Each row is where one point has got to under a steady rotation. How many steps took it there?
The counts run from 0 to 261.
[ -6 -15 -29  -5  -6   0  23  -3   1   2 -15 -17 -50 -24 -17   8  15  16
 -40 -12   2 -13 -19 -20   2  -1  22  -2  23   3  -1  11]
142
[ -8 -12  40   8  25 -16  21  -9   2 -25   7  -4  25  -5  11 -19  -7  -7
  -7 -16  25  42 -15  -4   5  -8 -31   1 -10  30  14  -6]
96
[ -7 -13 -51 -15  17  15   9  36  -6   2  13   3  16 -19  10 -19  31  -8
  -9  27 -30  -8 -19 -18 -10 -21  11  18   3  -5 -26   0]
260
[ 15 -18 -16   6  23  36   2  19 -14  -7  12  13  24  -3  -9 -18  30   1
   5 -37  -9   0 -19  28 -16  10  41  25  -2 -11  -7  11]
155
[  1 -25   4  -3  -7 -22 -24  23  -1  10   9   0 -28 -27  15   0   3  42
 -10  10 -31 -24 -16  10 -10  34  -4   4 -15 -30  10  28]
226
[  7 -15   8  23  33  15  27   2 -32   9  -2  12  -8   3   6 -25  26  15
 -36 -10  27   2  -8 -14   5 -19 -16   4   9  15  16  41]
133
[ -5  -2 -14 -10  21  16  51 -19  -8 -22 -21 -40   0   4 -22 -16   7  17
  -8 -40   6  15  -3 -26  16  16  -5  20 -15   5   2   9]
43
[-33 -33   0 -39 -10 -24  27  -5   3  -5 -17 -12 -23 -37   5  -1  -2  -6
   8 -22  19   2 -19  31   4   9  -4  -4  -1  10 -10   2]
5
[  8   4   6   1  36 -41  19   0   9  -4   6  19 -20  20   5   9  33   9
  -1  46 -15  -9 -30   1  12 -13  10  -9 -26  12  10 -16]
108
[-35   5 -11 -37   1 -14 -14   3   9 -26  13 -20  27  -1  34   8  -2 -10
 -25  -5   3  27   0 -14  15  -6  -9 -31 -29   0  24  -4]
184
[ 20  -5 -36   1  37  28  18 -12   3   6   3   0   6 -22 -21  18  24  15
 -12  -6  -8   6 -27 -23   5 -41   5   9   0  19 -22 -21]
160
[  2 -34   8 -13  -4  -2   9 -14   5 -24   2 -37   4  -2  26   7  -6 -24
   3 -53  32  17 -19 -24  -4 -15  -6 -11 -10   5  11  11]
79
[-27  -4  -1   0 -10  14 -23  -7 -16 -32   1  -2  12  20  20  -3   1  -4
 -50 -13  10   3 -26 -19 -14   4  25 -13  -2  11  23 -34]
167
[ 35 -14   4  -7   3 -36 -22  11  25 -20  47  -9   4  -6  17  28  16   3
 -30  -3 -30   1  -6  -5  19 -25   9   4 -15  -8   7   8]
73
[-38 -19 -17 -13   0  28  36   6 -17 -12 -12  -7  23   1  -8 -20  20  -5
  -7 -30  12  27 -30   7 -13  11  17  14   3   2   1  -4]
255
[-23  -5   8  -6  15  -9  15   5   5 -15  23  15  21   2  28 -26  17  30
   8  50 -34  12 -24  -1  12  14 -22  22 -22   3  -7   4]
12
[ 26  -7 -10 -39  -2  15 -25  -4  -5  -5   4  27 -15   9  12   6   6  11
 -22  -9  21  11 -25   3   7  19 -15  14   5 -19 -13  54]
136
[  9  -9   9   0  36 -48   3  33 -35   0  20  19 -14   1  19 -36  29 -20
  -4  11  -6  -2 -12   5   3   1 -10   3   2   3  14  18]
207
[-24 -14  -9 -17  27  -3   2   9  -6 -12   1  -1  -2 -33 -14  26  -8   2
  31  26   7   0 -37  31 -26  23  23 -12  -7   6  24   2]
103
[-30 -17  -8 -22  27  -1   6  25 -28   0  12  10   6 -26   0   0  -6 -19
  52  22  19  -1 -33  26 -13  17   5   8  -4   8   3   9]
102
[  3   3  14  -4  20  33  -4 -22 -17 -14  19   0  31  -9 -30   7  -3  35
 -20 -25  12  40 -28  -8   0 -11 -12  26  -9  15   9 -27]
60
[  9  -3 -13  -6  20 -15  18  17 -21 -25   2 -16  20   1 -11 -19  35 -28
 -25  -5 -20  17 -17 -26 -13 -20   4  -9   1   8  14 -33]
70
[-18  12 -11 -26   7  34 -14 -19  24 -18   1  17   7 -16  -2   8 -12  33
  -8 -12  -3  24 -32  13  11  39 -23   1 -11  -7 -14  31]
236
[-23 -31  33  19   0 -35 -19   0   6 -17  20  -3  -4 -20  28   4 -15  11
 -21 -35   1   2  -5  37   7   8  13  -4 -20  20  22  -5]
94
[  7   0   3 -18  11  32 -19 -24   2 -16  14   2  11  16 -15  16   0  -1
 -27 -30  27  42 -38 -30   1  -4  -9  12  -6   8  -5 -21]
61
[-11 -21   9  -8 -19  -3 -12  13   8  -3  -1   7   0 -17  -8  14  13  15
 -79 -11  20 -14 -15   4  -5 -17  -4  -7   9  -7   6   4]
247
[-20 -20  -3  18  -2   0 -21   0 -10 -13  11 -16  -9  10  36  -2   8  -1
 -54 -17  11   4 -20 -27 -12 -17  35 -18  10  21  25  -2]
168
[  8  -2   4  11  19 -44  -4   9   1 -20   5 -12 -33   8  31   3  -5   3
 -10  27 -12  15 -12 -28  -4  18  -1 -27 -11  14  40  17]
205
[-22   0   4 -21  24   2  36 -25 -22  -4   5  -6  -4 -11 -11 -12  15  24
  32  -1 -12  16 -34  27  29  16  -1   7 -19  -5  19  -2]
218
[ 28 -23  19   3  31  -6  24  18  -8 -18 -21  25 -18  21   4 -15  24 -11
 -14   4  14 -15 -23  -3 -37  16   0  12 -18  22 -11  19]
18
[-42  15   2 -41  21  -4  20 -22 -10  -5 -13  15   3  12  -7 -13  13  14
  12  -6   8  31 -43  23   0  30 -10  -6 -26  -8  20  -8]
219
[ 27 -12  12   4  16 -14  16 -17  19 -15  -1   0 -31  -1   9 -15  12   8
 -34 -37  -1   8 -16 -10  20   3 -35   0   1  12 -15  29]
232
[-46  -8   7  12  34 -10   7  18 -23 -14   4  -5 -18   3   4  -7  -5  -9
  13  16  23   1 -37 -26 -23  21  16 -16  -9  14  28 -16]
203
[-22   4 -28 -34   3  11 -22  16 -23 -31  30 -11   3  13   0  -5   1 -23
  16  -3 -16   5 -48  -7 -15  28  24   6  16 -13  -1 -23]
66
[-28  -8  11 -27   9   1  -6  31  -6 -20   8  23  16  18  30 -27   3  14
  -2  36   0  -3 -24  13 -11  33 -17   8 -27 -12  -3  -2]
13
[ 24 -22 -13   0  22  26  -5   1   5 -14   1   6  14  -6 -11  18   5  16
 -13 -37 -27  15 -21  25 -22  20  40  17 -17  -6   8  -3]
156
[ -9   6 -17  -2  32  -6  -5  10  29   6   3  14 -39 -25  -9  25   2  36
 -21  26  -5 -20 -18 -31  -2  11 -12  -8 -22  -3 -17   8]
125
[ 17 -16  19 -10 -14 -25   0  10  -8 -16   1 -17 -12 -26   3 -26   4  38
 -14  -9 -26 -17  -7  22  -7  40 -33   9 -12 -20  12  18]
227
[ 22 -48  12 -14  16 -15  21   8  -6  15  10   8  -5 -24   4   1  23 -23
  14  16  19  -8 -30   2 -19 -31 -17  14   4  10 -21  29]
1
[ 10 -20  24 -26  17 -21 -10   2 -16 -17 -12   8  11   4   6  11  -3 -17
  -5 -38  27  18 -16  26 -34  15   2  -1 -32  25   9 -30]
193
[-25 -12  -2  -8  22   6  13  17 -27 -17  11  15 -19  -5   4 -42  15  19
 -10   3 -10 -54 -14   2  16  14 -16   8  -6  -9 -10   1]
128
